Each named move below is a turn or a mirror, shown by a few rows before and after it. Which moves, in which order, take the first row of each later pair to the second? The first pair is answered.
C (before -> after):
[ 12.5 -11.0  36.8  19.8   8.1  37.2 -19.9  -9.8  20.4  61.4]  ->  [-46.4  -1.7 -20.7  19.1  14.4  28.3 -51.0  18.9  10.5  -5.0]
[  3.3   8.4  16.5 -29.0   6.1 -21.0  40.1  11.5 -40.3 -42.4]  ->  [ 17.8   8.7  28.5 -33.1   8.5 -20.4  48.6   1.7 -41.0 -28.9]
[ 21.8 -30.0  -2.3 -10.3 -17.5   5.1  -9.5 -53.4  29.3  16.1]  ->  [-13.3 -19.4 -36.2 -11.0  -8.5   0.6 -34.8 -35.1  23.8 -32.5]
[-6.5 19.3 18.4 -4.5  5.8  8.0 -0.3 16.5 26.9 19.9]  ->  [-19.9  19.9   3.1  -0.3   6.2   7.6  -3.7  25.0  30.0   6.4]
F (before -> after):
[ 10.2  -1.5 -24.5 -16.3 -13.0 -51.1  16.8  -8.9   1.0  -3.8]  ->  [  7.2  -5.9 -29.7 -10.5 -18.2 -44.1  13.2 -18.7 -10.9   0.6]
[ -8.8  14.7  15.3   6.7   4.6  14.8   6.9   2.7 -33.9 -21.6]  ->  [ -2.7  -3.3  -1.2  16.4  -1.2  32.5 -15.6 -12.2  -6.0  29.6]
[ -7.0   3.6   1.6   2.4  -2.5 -20.8   2.8  32.0  40.6   0.8]  ->  [ -2.0   0.8  -8.9  -0.9   3.3  -9.8  12.6  11.4 -39.7 -35.2]
[ -8.5  23.8  -4.4  -2.0   5.0  15.5   4.0 -27.4 -62.9 -26.8]  ->  [ -0.8   7.8 -16.5  11.8 -10.7  21.9 -29.8 -31.0  19.7  52.3]
V (before -> after):
[ 13.0  -2.8   7.1 -14.2   5.2   3.9   5.1 -13.8 -28.5  -7.8]  ->  [ -0.2   8.1   8.9 -14.5   3.5 -21.0   2.4   6.3  24.6  -7.6]
[ 14.8  -1.0   2.7  -0.7  -0.4 -35.9   6.7  -3.3   1.4   2.4]  ->  [ 19.8   0.2   8.6   5.0   1.4 -12.1  -7.6  -7.5   8.8  23.5]
[ -8.7   6.6   5.2  15.0  10.8  20.4 -14.6  23.0  30.3   4.5]  ->  [ -3.5  -3.9  -7.4  10.2  12.0  29.2  -5.1  -2.7 -35.9  -8.9]
[ 24.1   0.3  31.5 -20.8  -2.4  -3.5  24.1  -2.2 -27.2 -23.6]  ->  [ 13.7  15.5  43.6 -13.9  -3.4  -4.1   9.6  17.9  29.1  -1.6]

Between the rows of a pair lie two moves.
[  5.9  12.4  -6.1   0.5  -8.6 -15.4  17.7   8.4 -30.5 -29.6]  ->  [ 22.6  16.6  23.5   8.5 -14.1 -10.9  15.8  16.4  18.1   9.6] | C V
[  0.9  23.5 -13.9  17.9  -7.5  11.5 -38.6  25.1  33.9 -22.1]  ->  [ -0.7  18.2 -28.7   1.5 -11.3  -7.6 -19.0  17.9  -2.6 -58.2] | V V
[  6.8 -18.4 -24.8   6.5  -7.0  17.0   0.1 -36.9 -27.6  29.7]  ->  [-21.9  -4.5 -46.7  -3.9  -9.5 -37.4   2.0   1.2  18.8 -19.7] | C V
[ 15.2 -10.8  20.0  -7.6  -8.4 -19.3  23.3   5.5 -20.0  -8.9]  ->  [ 17.2 -11.9  18.1  -1.1 -13.0 -22.3  16.2  10.3  20.1  15.5] | F F
[ -3.3   3.4   1.5  -1.0   0.7   2.0  -4.7  -4.1 -18.7 -13.6]  ->  [  3.9   3.2  10.8  -7.2  -1.7 -11.8  10.7  -0.5   4.6 -10.0] | C V
[ 16.5 -15.4  20.6  17.0   4.2 -17.0   8.8   3.6  44.3  38.1]  ->  [-19.8 -17.8 -26.3  29.2   8.4  30.1 -36.8  -3.4  -5.2  15.1] | C V
[  5.1  -7.8  14.7  13.0   5.7  21.0 -14.8  17.2   2.2  14.6]  ->  [  6.8 -26.6  -5.0   7.1  -4.8   4.8 -13.8   1.5   2.7  25.5] | V F
[ 21.1   5.0  18.9 -12.0  -5.2 -33.5  38.8  -7.0  -6.3 -25.4]  ->  [ 16.8 -11.5  -8.6  -8.5 -15.4 -45.7  23.3 -10.3  33.5  -2.6] | F V
[13.2  5.4 16.1 -5.6 -4.7 -4.7  6.0  6.4 34.6  4.8]  ->  [20.0  7.0 24.6 -2.2 -0.6  7.9  7.3 -0.8 21.1 14.6] | V F
[ 0.1  5.9 30.1  2.8  1.1  9.1 -1.3  7.9 22.5  7.4]  ->  [ -3.3   9.7  29.5  -4.5   3.3  -1.9   6.0  16.2   7.3 -18.6] | F V
[ 16.2  23.0  38.4   6.5  14.9  29.0   7.6 -16.5 -11.4  26.0]  ->  [  0.6  23.4  12.6  -9.7  11.0 -18.5  29.4  -1.0 -24.8 -38.7] | V C
[ 15.0 -21.9 -17.9   0.3  -9.6  13.3  11.1 -32.5 -21.5  23.5]  ->  [-22.5   8.7 -18.1   1.6  -6.4 -15.5   1.8  19.9  38.0 -18.1] | F C
[  2.7 -22.6  17.6 -13.2  -2.1  -6.7  17.3  15.0  -9.7   0.3]  ->  [ -1.8 -33.9  -3.2 -10.8  -6.4   1.3  -5.0   1.5 -12.3  12.9] | C F
[-16.2  11.6 -24.2  -4.9  18.5  34.8 -23.8  -2.0  -6.1  12.8]  ->  [ -3.1   9.9 -22.8 -22.9  14.0 -19.9  22.8  -9.3 -26.3 -23.3] | C V
[ 44.2 -11.3  13.5  -1.2 -20.4 -47.8  33.5 -14.7  38.5  31.6]  ->  [ -6.4  -8.2 -28.0  31.5  -9.4  30.4 -53.4  -2.6  31.7  44.8] | C V
